Here are some points:
[ 0.0 -0.5 -0.7  0.7 -0.5  0.5  1.0 -1.4 -1.4  0.2  0.2  0.1]
[-0.3  0.6  0.8 -0.8  0.5 -0.2 -1.3 -1.3 -1.4  0.3  0.4 -0.1]
[-1.1  0.3 -0.5  3.1 -1.0 -0.5 -0.8  1.0  1.1 -1.5 -0.1  0.0]
[-0.5 -0.1  0.1  0.4  0.3 -0.2 -0.9 -1.2 -0.9 -1.1 -0.5 -0.3]
[ 0.1  0.0 -0.3  0.2  0.5  0.0 -0.7 -1.3 -1.6 -0.6  0.2 -0.1]
[ 1.0 -0.3 -0.4 -0.5  1.4 -0.5 -0.9 -1.3 -0.2  2.8  0.6 -0.3]
[-1.1  0.9  3.0 -0.2  0.4  0.7 -1.1 -1.6 -1.9 -1.8 -1.2  0.6]
[ 0.8 -0.5 -0.8  0.5 -0.6  0.3  0.5 -0.8 -1.1  0.1  0.4  0.3]
[-0.2  0.0 -0.5  0.0  0.4 -0.1 -0.7 -1.0 -1.6 -0.7  0.1 -0.2]
[-0.2  0.0  0.7  0.0  0.8  0.0 -0.7 -1.2 -1.1 -1.1 -0.7 -0.2]
[-0.2  0.0 -1.0  0.5 -1.7  0.1  2.3  1.9  0.4  0.0  0.0  1.0]
[-0.6  0.3  0.7 -0.9  0.5  0.1 -0.6 -0.9 -1.2 -1.3 -0.5 -0.2]
[ 0.7 -0.5 -0.5 -1.3  1.8 -0.4 -0.5 -1.4 -0.5  3.5  0.8 -0.4]
[ 0.3  0.0 -0.2  0.1  0.2  0.0 -0.6 -1.0 -1.8 -0.5  0.2 -0.1]
[ 0.4 -0.2 -0.8  1.0 -0.2  0.2 -0.2 -0.4 -0.5 -0.2  0.1 -0.2]
[ 0.1 -0.5 -0.7  0.7 -0.5  0.5  1.0 -1.4 -1.4  0.2  0.1  0.1]
[-1.0  0.6 -0.9 -1.0 -0.3 -0.6 -1.0 -0.5 -1.5 -1.2  0.0 -0.3]
[ 0.5 -0.5 -0.7  1.1 -0.9  0.4  0.5 -1.0 -0.9  0.2  0.6  0.3]
[-0.4  0.0  0.2 -0.4 -0.1  0.3 -0.4 -1.3 -1.8  0.4  0.1 -0.2]
[ 0.4 -0.4 -0.8  0.4 -0.4  0.3  0.2 -0.9 -0.8  0.3  0.4  0.1]
[ 1.1 -0.7 -0.9  0.1 -0.8  0.3  1.0 -0.9 -0.9 -0.4  0.6  0.6]
[-0.9  0.9  0.0 -1.1 -1.0 -0.6 -1.3 -1.0 -1.9  1.1  1.2  0.0]
[ 0.6 -0.4 -0.9 -0.9  2.0 -0.3 -0.7 -1.9 -0.2  3.0  0.6 -0.2]
[ 0.4 -0.4 -0.9  0.3 -0.4  0.3  0.3 -1.0 -0.9  0.2  0.4  0.1]
[-0.6  0.3  0.5 -0.4 -1.1 -0.7 -0.8  1.5  2.1 -0.7 -0.2  0.0]
[-0.6  0.3 -0.4 -0.8 -0.7 -0.3 -1.0 -0.9 -1.5  0.8  0.8 -0.1]
[ 2.5 -1.0  0.2 -1.7  2.8 -0.5  0.1 -1.4 -0.6  5.5  0.8 -0.7]
[ 0.0  0.0  0.5 -0.6  0.4 -0.1 -0.9 -1.2 -1.2  0.7  0.3 -0.1]
[-0.4  0.2 -0.4 -0.5  0.1 -0.3 -1.0 -1.3 -1.0  1.3  0.8 -0.1]
[ 0.6 -0.4 -0.7  0.4 -0.6  0.2  0.1 -1.0 -0.9  0.3  0.5  0.1]
[-0.6  0.9 -0.2 -0.2  2.1 -0.2 -0.7  1.1  9.9 -2.1 -1.1 -0.6]
[-0.3  0.0  1.5 -1.0  0.3  0.2 -0.5 -1.1 -1.8  0.1  0.0 -0.1]
[ 1.8 -0.7 -0.1 -1.5  2.4 -0.4 -0.2 -1.4  0.5  3.9  0.4 -0.5]
Here are 12 more points, each followed by its number:
[ 0.1  0.6  1.1 -0.7  0.5 -0.2 -1.5 -1.2 -1.4  0.4  0.4  0.1] 0
[-1.1  1.6  1.6 -1.1 -1.3 -0.9 -1.4  3.1  8.7 -1.2 -0.5 -0.2] 1
[-0.4  0.2  1.6 -0.8  0.2  0.6 -0.3 -1.1 -1.3 -1.5 -0.8 -0.3] 2
[ 1.1 -0.6 -0.7  0.1 -0.7  0.8  0.7 -1.2 -0.8 -0.4  0.3  0.4] 3
[-0.5 -0.3  0.4 -0.2  0.3  0.4  0.4 -1.3  0.3 -1.9 -0.6 -0.9] 4
[ 0.0  0.5  0.9  0.2  0.3 -0.1 -1.3 -1.2 -1.3  0.3  0.4  0.1] 5
[-0.4 -0.5 -0.9  0.8 -1.0  0.5  2.0  0.1 -1.2  0.4  0.0  0.1] 6
[ 0.0 -0.3  0.7 -0.8  0.6  0.8  0.9 -1.3  0.0 -1.8 -0.9 -0.9] 7
[ 0.3 -0.2 -0.7  0.7 -0.4  0.1 -0.3 -1.2 -0.7 -0.6  0.0 -0.5] 8
[ 0.3 -0.2 -0.4  0.8  0.0  0.3 -0.1 -1.1 -1.0  0.6  0.3 -0.1] 9
[ 0.4 -0.6  5.0  0.5 -1.5  0.5 -0.9 -0.5 -2.2 -1.2  1.2  1.5] 10
[-0.4  0.3  1.6 -0.7  0.5  0.4 -0.4 -1.1 -1.5 -1.5 -0.5 -0.2] 11
Which of these numbered points is nearest to each point below by angle, seen from the average point of the first points? Its number follows each.
[-0.3  0.4 -0.2 -0.3  1.0 -0.4 -1.3 -1.1 -2.5 -1.9 -0.2  0.0] > 11
[ 0.0  0.1  0.0  0.1  0.5  0.0 -0.7 -1.3 -1.6 -0.7  0.0  0.0] > 11
[ 0.3 -0.3 -0.7  0.8 -0.4  0.2 -0.2 -1.2 -0.5 -0.6  0.0 -0.5] > 8
[-0.9  0.7  4.4 -1.0 -2.0 -0.9 -0.5  7.2  7.8 -1.0 -0.6  0.3] > 1
[-0.3 -0.3  0.0 -0.1  0.7 -0.1 -0.4 -1.3 -0.3 -1.5 -0.7 -0.6] > 4
[-0.3  0.3  1.4 -0.9  0.5  0.3 -0.5 -1.0 -1.5 -1.1 -0.3 -0.2] > 11
[ 0.0  0.5  0.8 -0.7  0.4 -0.1 -1.3 -1.2 -1.4  0.5  0.5 -0.1] > 0
[ 1.3 -0.6  0.4 -0.5 -1.9 -0.2 -1.0 -0.9 -1.9  2.7  2.3  0.5] > 10
[-0.7  0.6 -1.4  0.4 -2.1  0.9  3.8  2.5 -0.3 -0.9 -0.7  0.6] > 6
[-0.5  0.3  1.0 -0.6 -1.6 -0.7 -0.5  1.8  3.7 -1.1 -0.3  0.2] > 1
[-0.6  0.3 -0.8  0.5 -1.5  0.6  1.9  1.6 -0.9  0.1 -0.3  1.1] > 6
[ 0.5 -0.3 -0.4  0.5  0.2  0.2 -0.1 -1.0 -0.7  0.9  0.3  0.1] > 9
[ 0.1 -0.1 -0.7  1.0  0.3  0.3 -0.3 -1.3 -0.9  0.7  0.4 -0.1] > 9
[-0.5  0.2  1.0 -0.9  0.4  0.5 -0.1 -1.2 -1.0 -1.6 -0.7 -0.5] > 2
[-0.5 -0.1 -0.1  0.1  0.2 -0.1 -0.4 -1.2 -0.7 -1.4 -0.4 -0.5] > 4
[ 1.1 -0.5 -0.6  0.2 -0.5  0.7  0.6 -1.0 -1.0 -0.8  0.4  0.3] > 3
[ 0.1 -0.4  0.7 -0.8  0.5  0.8  1.0 -1.3  0.1 -1.7 -0.9 -0.8] > 7
[ 2.7 -0.9 -1.3  0.0 -1.0  0.8  3.1 -0.4 -0.3 -1.1  0.7  2.0] > 3
[ 0.3 -0.1 -0.4  0.0  0.5  0.0 -0.7 -1.3 -1.6 -0.1  0.1 -0.1] > 5
[-0.4  0.4  1.5 -1.0  0.5  0.3 -0.5 -1.0 -1.5 -1.4 -0.4 -0.2] > 11
[-0.7  0.4 -1.3  0.8 -1.9  0.5  2.9  3.3 -0.4  0.0 -0.4  0.7] > 6
[-0.7  0.5 -1.4  0.7 -1.9  1.2  5.1  3.2 -0.7 -1.0 -0.6  0.5] > 6
[-1.1  0.5  3.2 -1.4 -2.0 -1.1 -0.2  8.5  6.0 -1.2 -0.5  0.3] > 1
[-0.1  0.0 -0.4  0.0  0.6 -0.1 -0.8 -1.2 -1.5 -0.8  0.0 -0.3] > 11
[-0.4  0.6 -0.8 -0.6  1.0 -0.5 -1.4 -1.1 -2.5 -1.8  0.0  0.4] > 11
[ 0.4 -0.2 -0.4  1.1 -0.1  0.4 -0.2 -1.2 -0.9  0.4  0.2  0.0] > 9
[ 1.1 -0.6 -0.2 -0.1 -0.7  0.2  0.0 -1.2 -1.1  0.2  0.6  0.0] > 3
[ 0.3 -0.4 -0.5  0.9 -0.2  0.5  0.0 -1.1 -0.8  0.7  0.2  0.1] > 9
[-1.3  1.7  1.3 -1.2 -0.9 -0.8 -0.7  3.4  9.9 -0.9 -0.4 -0.2] > 1
[-0.9  0.6 -0.8  0.5 -2.2  1.0  5.1  4.3  0.2 -1.2 -0.7  0.6] > 6
[-0.6  0.3  0.4 -0.4 -0.9 -0.6 -0.8  1.1  1.7 -0.5 -0.1  0.0] > 1
[-0.9  0.6  5.2 -1.5 -2.1 -1.2 -0.7  9.9  9.9 -1.4 -0.7  0.2] > 1
[ 0.4 -0.3 -0.7  0.7 -0.3  0.1 -0.3 -1.2 -0.7 -0.7  0.1 -0.5] > 8
[-0.5  0.4  1.8 -0.8  0.5  0.4 -0.4 -1.1 -1.5 -1.6 -0.6 -0.2] > 11
[ 0.7 -0.1 -0.6  0.7 -0.1  0.1 -0.4 -0.9 -0.6 -0.2  0.1 -0.3] > 8
[ 0.0 -0.4  0.9 -0.9  0.7  0.9  1.1 -1.3  0.3 -2.0 -1.1 -1.0] > 7
[-0.6  0.2 -0.9  0.5 -1.5  0.6  2.0  1.5 -0.9  0.1 -0.3  1.0] > 6
[ 0.7 -0.3 -0.9  1.0  0.0  0.3 -0.4 -1.1 -0.2 -0.1  0.0 -0.4] > 8
[-0.4 -0.4  0.7 -1.0  0.4  0.5  1.2 -1.4 -0.4 -1.9 -0.9 -1.0] > 7
[ 1.5  0.2 -0.9  0.8  0.0 -0.6 -0.8  0.2  2.3  1.0  0.2 -0.1] > 1
[-0.3 -0.1  1.6 -0.3  0.9  0.3 -0.2 -1.5 -0.6 -1.8 -1.1 -0.6] > 2
[-0.7  0.3 -0.7  0.0 -1.6  0.7  3.8  5.6 -0.5 -0.5 -0.4  0.9] > 6
[-0.7 -0.1  0.0 -0.1  0.3 -0.2 -0.5 -1.2 -0.7 -1.7 -0.5 -0.6] > 4
[-0.5 -0.2  0.3 -0.6 -0.3  0.1 -0.4 -1.4 -1.0 -1.4  0.0 -0.6] > 2
[-0.1 -0.4 -0.1 -0.1  0.4  0.4  0.1 -1.5 -1.5 -1.3 -0.4 -0.6] > 7
[ 0.1 -0.4  0.2 -0.1  0.5  0.7  0.6 -1.6  0.0 -1.4 -0.5 -1.0] > 7
[-0.2 -0.2  0.0  0.4  0.5 -0.2 -0.7 -1.1 -0.5 -1.3 -0.6 -0.1] > 4
[-0.9  0.1 -0.7  0.0  0.4 -0.7 -1.3 -1.0 -1.8 -1.7 -0.7  0.1] > 11
[-0.5  0.6 -0.5 -0.2  1.2 -0.4 -1.5 -1.2 -2.5 -1.9 -0.2  0.1] > 11
[-0.9  1.3  1.4 -0.9 -1.2 -0.7 -1.2  2.5  7.4 -1.0 -0.4 -0.1] > 1
[-1.0  1.6  2.8 -1.2 -1.5 -1.0 -1.4  4.1  7.6 -1.3 -0.5 -0.2] > 1
[-0.7  0.5  0.6 -0.7 -0.9 -0.7 -0.8  0.7  2.4 -0.7 -0.2 -0.1] > 1
[ 0.0  0.5  0.8 -0.7  1.2 -0.2 -1.4 -1.3 -1.1  0.9  0.6  0.0] > 0
[-0.3 -0.3  0.5 -0.5  0.8  0.3  1.0 -1.4  0.0 -2.0 -0.9 -1.0] > 7
[ 0.6 -0.4 -0.3  0.2 -0.1  0.4  0.0 -1.2 -1.0 -1.0 -0.1 -0.7] > 8
[-1.5  1.9  1.1 -1.2  1.0 -1.1 -1.9  0.8  9.9 -0.9 -0.4 -0.5] > 1
[-0.3  0.4 -0.2 -0.2  1.0 -0.2 -1.3 -1.3 -2.5 -1.8 -0.1 -0.2] > 11
[-1.3  1.6  1.0 -1.0  0.9 -0.9 -1.8  0.5  9.9 -0.9 -0.4 -0.5] > 1
[ 0.1  0.1 -0.2  0.0  0.5  0.1 -0.6 -1.3 -1.3 -0.5 -0.1 -0.1] > 11
[-0.1  0.0 -0.1 -0.4  0.7  0.0 -0.4 -0.8  0.0 -1.6 -0.6 -0.5] > 4
[ 0.4 -0.3 -0.3  1.0  0.0  0.3  0.0 -1.1 -1.0  0.7  0.3  0.1] > 9
[ 0.0 -0.1  0.1  0.1  0.4  0.1 -0.3 -1.2 -1.6 -0.9 -0.1 -0.3] > 11
[-0.3  0.6  0.5 -0.7  0.5 -0.3 -1.3 -1.4 -1.4  0.4  0.5 -0.2] > 0
[ 0.3 -0.2 -0.4  0.9  0.1  0.3 -0.2 -1.1 -1.0  0.6  0.3  0.0] > 9
[-0.6  0.2 -0.7  0.2 -1.8  0.8  3.9  5.7 -0.3 -0.3 -0.4  0.9] > 6
[-0.3  0.2  0.6 -0.1  0.6 -0.1 -0.8 -1.1 -1.0 -1.2 -0.7  0.0] > 11
[-1.1  1.2  3.3 -1.3 -1.8 -1.1 -1.2  7.2  9.9 -1.3 -0.6 -0.2] > 1
[-0.1 -0.3 -0.7  0.5  0.0  0.0  0.0 -1.2 -1.9 -0.7 -0.1  0.1] > 8
[ 0.5 -0.5 -0.6  0.3 -0.5  0.5  0.4 -1.2 -1.3  0.0  0.4  0.2] > 3
[-0.7  0.4  3.2 -1.2 -1.7 -0.8 -0.4  6.0  4.0 -1.0 -0.5  0.3] > 1
[-0.7  0.5  1.5 -0.1  0.1  0.3 -0.8 -1.3 -1.5 -1.4 -0.8  0.7] > 11
[-0.6  0.0 -1.2  1.4 -1.4  0.0  1.8  1.1  0.2 -0.8 -0.1  0.9] > 6
[ 0.2 -0.3 -0.6  1.1 -0.3  0.4 -0.2 -0.9 -1.0  0.5  0.4  0.2] > 9
[-0.2  0.0  0.2 -0.9  0.4  0.2 -0.3 -1.1 -0.9 -1.1 -0.5 -0.2] > 2
